One hidden rule gives every row of this table a label. Here are some rows, each with its label.
tensor([ -1,  17, -13, -51, -40, -49,  -9, -33,  12, -48, -63, -36, -11,  21,  21,  12,  97, 120, 117, 101,  54,  15, -20, -26,   8, -53, -36, -27,  -7, -24, -27,   4]) 3
tensor([-10,  -4, -40, -46, -22, 101,  58, -24,  12,  57,  48,  59,  45, -26,  -8,  -4, -79, -33, -39,  -5, -67, -24, -40,  -5,  28, -53,  -5, -42, -15, -14, -38, -60]) 4
tensor([ 61,  51,  70,  72,  77,  47,  22,  58,  16,  17,  32, -43, -21,  33, -47, -41,  -7, -46, -19, -45, -40, -37, -37, -13, -18, -72,   9,  -8, -21, -23, -22, -30]) 4
tensor([-40, -16, -48, -18, -20,   9, -21, -10,  32,  34,  35,  51,  42,  18,   0, -15,  31, -51,   2, -37, -43, -35, -67, -49, -26, -65,  21, -25,   1, -19, -33, -28]) 5
tensor([  6, -34, -49, -47, -16, -59, -55, -22, -49, -63,   1,   8, -28, -31,  17, -14, -29, -23,  26,  35,  44,  30,  49, -11,  15,  -7,  36,  12, -14, -51,   2, -13]) 2
tensor([-17,   9, -26, -49, -26, -11, -49,  -2,   5, -13, -11, -34,  -3, -77, -26,  -9, -38, -30, -21, -19, -25, -44,   8, -44,  23,  -2, -14,  55,  48, 102, 114, 127]) 1
tensor([ 42,  20,  63,  10,   8, -30,  12, -23, -62, -36, -24, -33, -24,  13,  52,  49,  32,  93,  36,   9,   5, -22,  -4,  30, -71, -38,  27, -49, -48,  -9, -61,   7]) 3
tensor([  1,  21,  53,  69,  80, 112,  49,  71,  23,  21,  38,  12, -24,  -4, -48, -45,  -9, -15, -15,  31, -44,  40, -44, -34, -41, -16,  12,  -5, -19, -19, -35, -44]) 3
tensor([ 32,  -3,  54, -12, -17, -47, -32,   1, -18,  11, -58, -43,  -8, -36,   8,  68,  65,  37,  65,  43, -11, -37,  -4,   1,  -5, -47,  -6, -28, -21, -37, -11, -34]) 2
tensor([ 39, -32,   7,  14,  30,   0,  43,  35, -26,   0,   5,  50,   5,  30,  38,   0,  39,  21,  20,  -7,  -7,  -7, -23, -21,  -1,  10,   8, -23,   0, -14, -29,  -7]) 4
tensor([-17, -22,  24,  -7, -52,  22,  30,  88,  69,  64,  11, -56,   9,  -1, -27, -32,  36,  -6, -47, -44,  57, -19,  34, -23, -43, -42, -30,  17, -26, -14, -16,  22]) 4
tensor([  6, -85,  22, -30, -65, -24, -16,   0,  16,  -3, -36, -42, -35, -12, -21, -18,  36,  44,  78,  38,  19,  57,  21,  30, -10,  61,  40,  72,  -3, -10, -30, -35]) 3
tensor([ 50,  62,  29,  28,  47,  45,  -7,  -5,  10,  14,  15, -46,  -1, -37,   6, -34, -61, -36,  10, -11,  -4, -15,   3,  15, -10, -80, -30, -48, -46, -20,  -3, -33]) 2
tensor([-36, -44,  -1, -48, -37, -40,  -7,  66,  31,   7,  15,  22, -22, -73,   9,   4, -45,  56,  79,  45,  49,  68, 104,  40,  55,  75, -12, -14,   5,  -7, -38,   8]) 3
tensor([ 95,  60,  36,  77,  73,  86,  65,  -2,  -7,  11, -39,  -3,   1, -66, -50,  30,  53, -33, -39, -15, -60, -14, -11, -23,  12, -43,  25, -14,  -9, -31, -16,   3]) 1
tensor([  8,  21, -28, -11, -50, -35,  -3,  11, -13, -26, -28,  14,  -4,   8,   6,  25,  40,  41,  88,  67,  68,  60,  48,  18, -26,  24,   5,  56,  17,  52,  -9,  -3]) 3
tensor([ 11,  -4,  21,  37, -42,  12,   1, -20,   3,  -3,  78,  68, 120, 112,  56,  56,  63,  49,   6,  36,  -9, -27, -32, -29, -22,  15, -61, -37,  -2, -42,  18, -17]) 5
tensor([ 44,  37,  59,  47,  62,   4,   8,  -5, -22,   3,   2, -27, -29, -38, -15, -35,  13, -17, -18,   1,  38,  21,  34,  52,  43,   6,  27,   9, -14, -21,  -6, -60]) 3
tensor([-48,   4, -51,  15,  11,  45,  30, -45, -61,  33, -11,  32, -15,  28,  61,  21,  54,  37,  20,  62,  23,  20, -18,  29, -37, -45,  -4, -50, -10, -42, -28,  -4]) 4
tensor([  6, -37,  19, -25, -37, -10, -83, -13,  16,   1,  16,   1,  59,  12,  41,  -7,  43,  52,  10,  49,  34,  50,  43,  28,  74,  -5,  10, -12, -71, -46,  -8,  12]) 5
tensor([ 30, -11, -15,  -7, -49, -21, -52, -30,  34, -74, -50, -21, -64, -43, -19, -44, -10, -30, -44, -22,  32, -10, -14, -18,   4,  -7,  48,  10,  70,  53,  19,  23]) 1
tensor([ 13,   6, -37,  14, -26, -22,  29,  29,  15,   8,   2,  35,  31,  33, -15, -44, -19, -11,  10,   1,  44,  16, -11,  79,  20,   4,   5, -28, -27, -35,  -2,  -9]) 4
tensor([ 18, -57, -52, -33,  14, -34, -31,  -1, -27, -30, -60, -22, -36, -72,   3, -64, -45, -15, -29, -21,  10, -65,  -3,  22,  19,  24,  41,  62,   6,   2, -17,   0]) 1
tensor([-23,  37,  83,  40,   1,  16,  -1,  14,  66,  67,  12,  91,  54,  45,  30,  29,  13, -10,  -9,   7, -38, -55,   7,  19, -38, -55, -35, -26, -55, -17,  13, -18]) 5
tensor([ 35, 127,  66,  38,  37, -69, -56, -28, -30, -34, -34,  54, -27,  40,  68,  26, -21,   2, -33, -18, -48, -22, -25, -22, -32, -33,  -8, -36, -44,  -5, -21,  -1]) 1
tensor([-29, -57,  -7, -51, -24, -14, -10,  32,   7,   8,  46,  50,  32,  32,  59,  42,   6, -12,  17, -42, -27, -47, -37, -30,  12,   5, -55,   6,  -5,  18, -19,  -9]) 4
tensor([ 42,  16,  38, -11,  81, -26,  23, -20, -69, -55, -58, -54, -54, -36,   8, -40, -33,   9,  54,  34,   0,  45,  43,  11,  16,  10,  -6, -43, -30,   4,  21, -12]) 3
tensor([-33, -80, -13, -16,  -2, -66,  -8,  20,  20, -41,  21, -10, -23,  10, -43, -30, -36, -45,  -6,   9, -14, -19, -38,  -2,   3,  52,  20,  21,  13,  25,  91,  56]) 1
tensor([ -6,  36,  20, -39,   3, -55,   8,  22,  26,  13,  88,  -9,  -2,   7, -16,  39,  10,  63,   0,  71,  55,  44,  69,  53,  28, -11,   4, -65,  -5, -27, -27, -11]) 5
tensor([ 26, -83, -48, -32, -20, -17, -37, -13, -22,  -3, -26, -86, -26, -28,   6, -29,  13,  14,  -3, -10, -18,   5,  -3, -32,  -2,  32,  69,  21, 107,  69,  61,   8]) 1
tensor([ 57,  78,  71,  34,  35,  66,  73,  65,  59,  44,   0,  11, -29, -12, -27, -37, -11,  19, -42,  -7, -47, -41,  27, -40, -35,   8, -25, -18,  -5, -39, -14, -39]) 4
tensor([ 47,  55,  43,  51,  -8,  13, -51,  13,  -3, -64,   5,  -6, -64,   5, -36,  -6, -30,  47,   9,  45,  50,  -3,  19,  -1, -42, -25,  -3, -14, -33,  -5,  -1, -44]) 2
tensor([-17,   6,  -1, -14, -31, -11, -39, -51, -26, -41,   4, -30,  22, -49, -41,  43, -24, -10, -68, -46,  10,   1,  -9, -18, -37,   3, -20,  45,  51, 104, 120, 114]) 1
tensor([  8,   2,  24,  40,  20, -32, -42, -10, -13,  27, -23, -11, -75, -18, -73,  -2,   7, -12, -69, -23,  13, -23, -41, -10,  -8, -21, -12,  66,  80,  63,  43,  58]) 1
tensor([ 25, -23, -13, -11, -33, -28, -70, -78, -46, -36, -20, -50, -46,  32, -15,  -8,  58,  -5, -20, -47,  -7,  -5, -40, -28,  51,  13, -26,  28,  30,  62,  54,  52]) 1
tensor([  7, -16, -23,   1,  12, -57,  -3,   3,  16,  31,  29,  95,  94,  83,  67,  59, -20,  21,  12, -11, -47, -31, -21, -24,  14,  31, -36, -35, -34, -30,  -1, -40]) 5
tensor([-59,  21,  -4, -17,  -4, -27, -53, -71, -47, -33, -25, -44, -20, -27,  11, -24,   5,   7, -16,   0, -50, -12,  -7,  20,   6,  35,  65,  95,  30,  30,  11,  11]) 1
tensor([-13, -37,  18, -18,  11,   6, -45, -67, -23, -54, -51,  -7, -43,  -4, -17,   2, -20,   3, -50,  14,  17,  31,  64,  40,  40, 127,  52,  22,  20,  58,   6,  39]) 1
tensor([ -4, -38, -18, -80, -49,   0, -35, -12, -77, -45, -17, -91, -58,  13, -52, -27, -40, -15, -16, -27, -42, -53, -34, -44, -32, -17,  57,  72,  58,  49,  76,  38]) 1
tensor([ -6,   5,  14, -25, -71, -22, -48, -57, -22, -31, -23, -25, -55,  11, -25, -26, -31, -10, -55, -31,   4,  14,  65, 103,  96,  60,  38,  68,  50,  42,  63,  59]) 1
tensor([ -3,  76, -26,   3, -39, -18,   3, -74, -33, -24, -49, -19, -57, -13,  10, -14,  21,  23,  46,  44,  39,  46,  11,   7,   4,  14,  18,  43, -29, -40, -18, -12]) 3
tensor([-36, -22,  11,   6, -27,  11, -45,  66,  12,  47,   3,  12,  33, -30,  48,  76,  20,  31,  11,   9,  19,  -6,  13,  19, -59, -66, -34,   4,   3, -13,   2,   4]) 4
tensor([ 35,   0, -84,   8,  12,   6,  27, -21,   4,  11,  59,  63,  71,  50, 101,  84,  24,  31, -19, -21, -42, -48,   0, -42, -26,  27, -41, -11,  31, -38, -58,  -4]) 5
tensor([-13,  15, -43, -43,  19,  40, -42,  -1,  -5,  27,  34,  28,  21,  20, -30, -18, -33, -44,  26, -45, -44, -10, -23,  -5,   5, -87, -20, -30, -15, -27, -26, -25]) 4
tensor([-56,  32,  14, -64,  -9, -22,  63,  46,  35,   0,  -4,  29,  65, -25,  39,  86,  40,  63,  46,  34,  57,  35, -42,  16, -42, -29,  36, -15, -20, -23,   6,  20]) 4
tensor([-11, -63,  -9, -76, -35,   2,  19, -42, -46, -18, -67, -65, -43, -52,   7,   9, -23, -31, -26, -41, -38,  54,  22,  42,  26,  34,  65,  40,  10,  80,  44,  66]) 1
tensor([ 12, -22,  -4,  36,  23,  47,  19,  79,  56,  51,   2,  22, -15, -32, -19,  31, -11, -11, -16, -14,  -1, -32, -44, -41, -49,   2, -31, -49, -63, -10, -43,  21]) 4
tensor([ -7, -41, -15, -23,  19,  -2,  -9,  39,  33,  42,  80,  25,  84,  74,  23,   5,   8,  -8, -72, -10, -13,   0, -25, -41, -42, -35, -39, -23, -15, -52,  12, -26]) 5
tensor([ 10, -17, -40, -30,  -4,  -8,  -3, -47, -23, -20, -50, -16,  12,   5, -12, -22, -27,  -5,   5, -66, -73,  -2,  -9, -26,  40,  36,  93, 127, 127,  75,  63,  80]) 1
tensor([ -1,  29, -95, -39, -25, -28,  12,  15,  14, -11,   5,  20,  46,  40,  36,  -4, -13, -14,  26,  -6,   2,  23,   1, -51, -23, -43, -45, -51,   5,   8, -19, -17]) 5
tensor([  1, -18,  21,   6,  11,  75,  35,   4,   6,  14, -12,  66,   2,   2,  15,   4, -13, -27, -34,  -4,   9,  -8, -10,   7,  24, -39,   2, -13, -35,  -2, -50, -41]) 4
tensor([ 27,  20,   0,  13,  13,  22,  13, -13, -46,   7, -35, -27,   2, -64, -14, -47,   1, -20, -26,   3, -19,   8, -12, -60, -18,  40,  16,  41,  49,  58,  40,  81]) 1
tensor([-12,  -1,  22, -11,  90,  80,  57,  74,  51,  40,  34,  -1, -17,   6,   3, -52, -65, -31, -32,  -8,   2, -12,  -5, -19,  32, -29, -70,  -2,   2, -43,  -5,   1]) 3
tensor([-41, -14,  14,  18,  42,  65,  46,  22,  42, -36, -32, -18, -13,  17,  27,   2,  50,  12,  13,  -6, -20,  20, -64,  -7,  -1, -25,  28,   2,  13, -28, -25,  11]) 3
tensor([ 25,  14, -62, -19,  -8,  12, -45,  16, -20,  60,  44,  61,  15,  24,  -8,   2, -24,  -7,  14,  65,  85,  57,  36,  12, -18,  34, -51, -35, -57, -14,   1, -53]) 5
tensor([-16,   7, -73,  35, -12, -26, -16, -28,  28,  34, 109,  34,  70, 108,  85,  24,  54,  23, -15,  19, -36, -11,  20,  -9, -61, -52, -22, -41, -34, -11, -20,  -9]) 5
tensor([   9,   28,   41,   16,    2,   21,    3,   93,  127,   75,   97,   49,   22,  -35,  -61, -110,    4,    5,   -2,  -24,  -53,    7,  -70,  -21,  -66,  -46,   53,  -23,  -19,  -64,  -20,  -24]) 4
tensor([-12,   4,  34, -44, -56, -23, -33, -74,  -6, -14, -37,   0, -31, -10, -17, -19, -14, -13,  20,  51,  28,  82,  28,  36,  29, -20,  57,  -6,  43,  59,  40,  53]) 1
tensor([ 28,  64,  76,  95,  46,  44,  47,  -7, -19,  31,  17, -28, -55, -25, -27, -33,  -5,   5, -53, -40, -44, -19, -51, -40, -51, -39, -19, -44, -29,  -9,   0, -26]) 1
tensor([  3,  -9,  14,  32,  24, -21,   2, -41, -40, -19, -61, -79, -33, -57, -53, -34, -38,  -7,  10,  54,  70,  33,  76,  53,  66,  46,  56,  -9,  -1,  -2, -30, -55]) 3
tensor([-30,  18,  15, -15,  31,  55,  31,  57,  36,  43,  69,  59,  60,  -6,  10, -22,   1, -29, -22, -40, -41, -21,  16, -21,  23, -26, -38, -41, -49, -25,   7, -38]) 5
tensor([ 43, -34, -66, -28,   9,   6, -70, -18,  -9,  33,   5,  55,  77,  31,  66,   0,   8,  14, -17, -40,  -3,   7,  -1, -22, -17, -36, -59,   3,  -2, -51, -23,   0]) 5
tensor([ 25,  47,  42,  22,  17,  -6,  12, -14, -38, -65, -39, -32, -23, -32, -27,  24, -13, -23, -14,   1,   1, -21,  29,  56,  54,  82,  69,  93,  21,  42,  -6, -20]) 1
tensor([ -47,  -15, -100,  -36,  -13,    1,  -26,  -88,  -50,   -2,  -51,  -41,  -41,  -27,   50,   61,   22,   79,   27,   47,   66,   59,   48,   80,   48,    0,   -3,  -33,  -45,  -14,  -18,    5]) 3
tensor([ 15, -55, -34,  40,  16, -37, -49, -11, -42, -29,  33,  89,  78,  65,  97,  66,  43,  46,  41,   1, -29, -91, -44, -44,  13,  -5,  20, -34, -28, -51, -32, -32]) 5
tensor([-29, -31, -29, -39, -29, -56, -47, -47,  -3, -14, -40,  15,  44,  26, -30,  -8, -15,  50,  52,  12,  35,  39,  44,  25,  75,  52,  27, -43, -14,  -6,  22, -25]) 4
tensor([-15, -37, -29,  15, -14, -28, -15, -26,  -7, -42, -18, -26, -48, -51,  20, -46, -34, -85,  10, -49, -45, -32,  -9,  -6, -23,   8,   8,  32,  83, 109,  95,  88]) 1
tensor([ 16,  37,  81,  40,  26,   4,  31,  -2, -43,  11, -53, -46, -41, -56, -32, -60, -48, -17,  25,  40,  42,  14,  17, -33,  32, -14, -47, -16, -34,  13, -47, -14]) 3
tensor([-19, -11,  -9,   8,  30, -31,   6,  40,  50,  21,  34,   3,  53,  95,  87,  -6, -49,  16,  17, -23, -53, -16, -33, -59, -57,  -6,  -8,   0, -32, -31, -31, -27]) 5
tensor([  0, -19,  -1,  25,  16,  40,  70,  62,  56, 109,  75,  89,  84, -25, -23, -30, -18, -14, -33, -20, -35, -17, -57, -36,   3, -48, -10, -22, -55, -28,   3,  -1]) 5
tensor([-44,  48, -67, -74,   1, -45, -57,  23, -74, -10, -13, -43, -19, -16, -27,  11,  40,  30, -19,  10,   4, -15, -36, -16,  -9,  33,  92,  42,  37,  66,   7,  13]) 1
tensor([-24, -17, -11, -11, -40, -16, -16,  15,  42,  -5, -19, -43, -38,  -4, -58, -33,  11,  29,  11, 121, 122,  65,  83,  23,  67,  51,  23,  49,   2,  12,   7,  -3]) 3
tensor([-13, -48, -16, -18,   3, -38,   9, -57,   0, -50, -22,  -3, -44, -61, -10, -24, -27, -10,  -9, -54, -23,  13, -14,   7,  10,   8,  14, -22, -27,  -7, -24,  -1]) 3
tensor([-35,  23,  12, -31, -11, -15,  19,  -5, -21,  44,  48,  10, -26,  15, -19, -17, -28, -18, -24, -22,   3,  19,  58,  41, -16,  64, -18,  26,   1,  13, -15, -45]) 1
tensor([ 35, -16, -11, -33, -42, -26, -55, -48, -35,  -9, -34,   1, -16, -24, -33, -61, -59, -38, -24,  -4, -67,  10, -46, -15, -42,  23, -58,  52, 103, 127, 116,  90]) 1
tensor([-53,   0, -14, -17, -67, -42, -11,  -5, -88, -54, -80,   7, -40,  -6, -13, -12, -48,   7, -46,  -1,  18, -86, -47, -22, -41,   9, -10,  24,  49,  99,  95,  66]) 1
tensor([-14,  -1,  -6, -68, -48, -48, -30, -10, -45,  34, -17,  13,  71,  22,   0, -28,  76,  27,  62,  45,  42,  34,  37,  42,  16, -20,  14,  -3, -25, -47, -69,  34]) 5
tensor([ 22, -37,   2, -30,   2, -21, -31,  -2,  15,  14,   2, -43,  17,  28,  58,  64,  42,  16, 107,  38,   8, -16,  47,  12, -18, -37, -14, -38, -29, -30, -32, -14]) 4
tensor([ -5, -23,   1,  -5,  23,  19,  66,  31,  -6, -22,   9, -48,  -4,  16,  24,  19,  -5,   3,  27,   7,  16,  32,  -4, -41, -20, -22, -46, -21,  20, -31,  -5, -30]) 3
tensor([-11, -29, -30, -13, -92,  -7, -37,   6,  16,  15, -29, -11, -12,  16,   9,   0,  20,  37,   3,  37,  64,  50,  53,  69,  33,  56,  36,  33,  63,  31, -18,  35]) 4
tensor([  89,   98,   32,   92,   12,  -17,   32,  -13,   49,   16,  -22,  -19,  -20, -104,  -26,   -4,   16,   18,   11,   11,   19,   48,   43,   47,  100,   45,   10,  -18,    7,   10,   -2,  -14]) 1
tensor([ 10,  -5, -61, -56, -17, -82, -44, -79, -31, -35, -24, -60, -10, -69, -37, -15,  -6, -16,  -8,   1, -45, -39, -81,  -7,  28, -64, -10, -15,  10,   6,  94,  74]) 1
tensor([ 35, -33,  -6,  12,  -3,  24,  39,  53,  10,  16,  60,  93,   5,   1,  28,  15,   2,   8,  18, -30, -51,   5, -79, -21, -11,  17, -41, -22, -55,   6,   2, -39]) 4
tensor([-23, -31, -17, -29,  -4, -41, -59,   5, -17, -37, -67, -12, -11,   6,  16,  77,  17,  41,  66,  56,  24,  17,  13,  13,  49,  17,  32,   4,  21,  30,  -1,  19]) 3
Which label does each new row get?
tensor([ 22, -17,  -8,  15,   6,  23,  38, -20,  26, -31,   8,  -5,  13,  32,  66,  62,  17,  63,  47,  47,   8,  15, -11,  18,   1, -23, -10,   8, -21,  16,  -1, -14]): 4
tensor([-13, -21,   9, -12,  21,  25,  40,  56,  42,  88,  36,  43,  26, -15, -10, -24, -43, -37,   9, -66, -10,  11,   6, -30, -64, -29, -66, -25,  20, -19,  -4,  -3]): 4
tensor([ 27,  29,  53,  53,  76,  38,  94,  40,  17, -19,  -2,  23, -18,  10, -21,   7, -33, -27,  63, -43, -44,  -3,  -6, -28, -16, -11, -64, -22, -37, -38,  16, -18]): 3
tensor([  1, -33,   2,  -8, -28,  -2,  39,  31,   4,  -6,  10, -48,  25, -15,   4, -18,  -8,  16,  -2,  45,  35,  -4,  21, -27, -24, -18, -95,   1,  -5,  -8, -22,  17]): 2
tensor([ 44,  57,  82,  26,  80,  23,  73,  29,  82,  72,  44,  38,   4,  14,   8, -17,  34, -16, -42, -42, -83, -46, -22, -15, -28,   4, -15, -15, -20, -41,   2, -42]): 1
tensor([-47, -13,   8,  94,  68,  36,  82,  20,  43,  15, -31, -28,  -6,  10, -30, -33, -39,  19,  -3, -50, -12, -30, -43,  15, -35, -33, -38, -39, -24, -59, -32,  -5]): 3
tensor([ -3,  34,  72,  -3,  35,  31, -32,   5, -14, -18, -71, -49, -52, -39,  -1, -59,  -1,  16,   3,  12, -15, -20, -16,  34, -45, -34, -25, -31, -13, -22, -45, -77]): 3
tensor([ 28,   2, -29,  12,  18,  30,  33,  45,  94, 102,  14,   5, -44, -45, -36, -47,  38,  -1, -75,  -8, -26, -41,   7, -13, -57, -61, -16, -30,  23, -56, -27,   5]): 4
tensor([-43,  -9,  -4,  44,  34,  60,  56,  52,   8,  29,  27,   8,  21,  49,   2,  47, -15, -39, -20, -54, -82,   5, -52, -15, -14, -32,  25, -59, -50,   1, -25, -49]): 4
tensor([-28,  11,  38,  -3,  15,  74,  15,  49,  56,  96,  22,  19,   5,  21, -40, -47,   6, -41, -46, -25,  12, -11, -44, -30,  -1, -13, -17, -13, -28,   0,   4, -49]): 4
tensor([-39,   1, -21,  17,  12, -11,  54,  59,  60,   7,  12,  32,  -9, -29, -41,  -2,  12,   8,  44,  30,  32,  24,   1, -18, -25,  25, -14, -44,  10, -41, -30,   8]): 2
tensor([-24,  38,  42,   9,  10,  74,  65,  36,  60,  79,  47,   1,  -1,  33,  24, -14, -39, -61, -66, -42,  -4,  19, -42, -65, -56,  10,  33, -45, -34, -19,   1,   5]): 4
tensor([-22, -23,  38,  25,  -9,  45,  38,  -1,  -7,   5, -20,   3,   0,  45,  13,  -7,  20, -43, -38, -68, -17, -11,   8, -11, -40, -42, -14,  22, -46,  -4,   5, -18]): 4
tensor([-16, -22,  -9,  20,  40,  46,  86,  39,  63,   2,  22,  65,  34, -24, -29, -74, -20, -49, -53,  -6,  -6, -24, -50, -27, -51, -34, -44, -33,  -5,  -5, -31, -29]): 4
tensor([-26,  17,  14, -24,  83,  63,  47, -12,  -1, -29, -33, -49,   5,  20, -28,  18,  -4,  68,  65,  48,  75,  66,  71,  28,  45, -13, -33,  -3, -40, -53, -37, -23]): 1
tensor([ 70,  44,  53,  47,  23,   2, -23, -22, -44, -16, -60, -25, -19, -33, -22, -28, -26, -47, -14,  68,  55,   4,  19,  24, -11,  -7,  26, -68, -39, -59, -42,  -3]): 3
tensor([  9, -29, -42,   3, -76, -37, -35, -16, -45,   8, -77,  -6, -46, -48, -30,  16, -44, -19,  25, -16,   0, -39, -34,  18,  -5,  13,  41, 100, 117,  62,  65,  35]): 1
tensor([ 26, -57, -39, -70,  21, -68, -40,  -9, -59,  16,  35,  55,  67,  10,  43,  87,  57,  52,  92,  60,  44,  -2, -14, -10, -26,  23,  36, -37, -31, -12,   8, -29]): 5
tensor([ 53,  27,  19,  57, -27,   7,  24, -17, -60, -26,  -5, -31, -34, -25, -21, -12,  -7, -23, -11,  19,  14,  56,  30, -40, -41,  25, -28, -38, -32, -25, -10, -80]): 3
tensor([  2,   8, -35,  32,   5,  -9,  19, -53, -26, -40,  27,  27,   7, -23,  12,  28,  68,  23,  48,  17,  38,   3,  35, -14,  16, -30, -56,  -6, -38, -15, -30, -46]): 5
tensor([-10,  67, 117,  98, 104,  79,  59,  42,  -6, -36,  -3, -44, -45, -35, -28, -12,   2, -10, -16,   5,  -6, -27, -37, -17, -22, -40,  14, -23, -23, -12, -73, -10]): 3
tensor([ -7, -47,  33,  33,  45,  87,  71,  41,  24,  21,  -5, -26, -35, -43, -33, -16, -46,  14, -32, -23,  18,  45,  37,  78, -48,  22, -47,   9, -16,  32, -18, -38]): 3
tensor([-38,  14, -32, -14,  23, -65,   8, -58,  12, -52,  45,  49,  57,  37,  63,  71,  25,  39, -24,  -7,   9,  -2,  43, 108,  46,  37, -21, -21,  23, -50, -20,   6]): 5
tensor([ 10,  21,  66,  20,  36,  -6,  35, -37,  -9,  19,  -5,  48,  51,  35,  37,  49,  44,   9, -55,   7, -60,   8,   8, -28,  -9,   6, -51,   8,  -5, -43,  26, -53]): 1
tensor([-25, -11,  -9,   6, -23, -27,  -9,  11, -12,  -9,  58,  -4,  69,  31,  14,  75,  71,  67,  32, -16,  18, -18, -22, -11,  -4, -17, -51, -28,  -5, -35, -21,  -9]): 5
tensor([-48, -18, -29,  -3, -21,   8, -35, -30, -18, -10, -12,  -2,  -7,   5, -29,   5, -20, -40,   6,  -7,  -9, -50, -24, -60, -55, -30, -16,  -5,  16,  76,  49,  84]): 1
tensor([-33,  14, -33, -22,  -8, -13,  -6,   1,  12,  -9,  22,  12,  18,  56, -11,  20,  -2,  21, -19,   7,  49, -28, -12, -37, -31, -22, -14, -44, -46, -25, -31, -24]): 5
tensor([-25, -16,  -2, -52,  -8,   2, -32, -57, -22, -34,  -7, -12, -35,  -1,  -1, -24, -23, -11,  28,  38,  48,  71,  87,  68,   9,  -3,  23, -52, -52, -27, -23, -23]): 3
tensor([ 45, -60, -36, -50,  -4,  -1, -45,  39,  33,  31,  32,  33, -19,  14, -10,  12,  65, -33,   8,  57,  40,   3,   4,  13, -45,   2, -37, -55,   4, -24, -33,   9]): 5
tensor([ -7, -14,  37,   7,   2,  23,  27, -19,  -2, -21,  -5,   9,  54,  40,  22,  68,  29,  -2, -22,  57,  29,   1, -30, -24, -26,  14, -22, -20, -48,   1, -59, -18]): 5
tensor([  6,  -4, -16,  15, -35, -45, -40, -14, -42, -34, -11,  32,   5,  80,  81,  37,  35,  20,   7,   2,  30,  47,  57,  61,  39,  10,  23, -10, -28, -44, -28, -22]): 5
tensor([-13,  -5, -20,  19,  30,  51,   4,  74,  15, -25,  -3,  15,  58,  45,  86,  77,  59,  21,  16,  32, -29, -39, -25,  20, -27, -30, -44,  -5, -58, -20, -44, -12]): 5
tensor([-44, -21, -14, -30,  32,   4, -52, -21, -38, -26, -34, -27, -22,  22, -25, -11, -21,  40,  82, 109,  70,  28,  25,  36,  80,  61,  15,  46,  36,  19, -19,  14]): 3
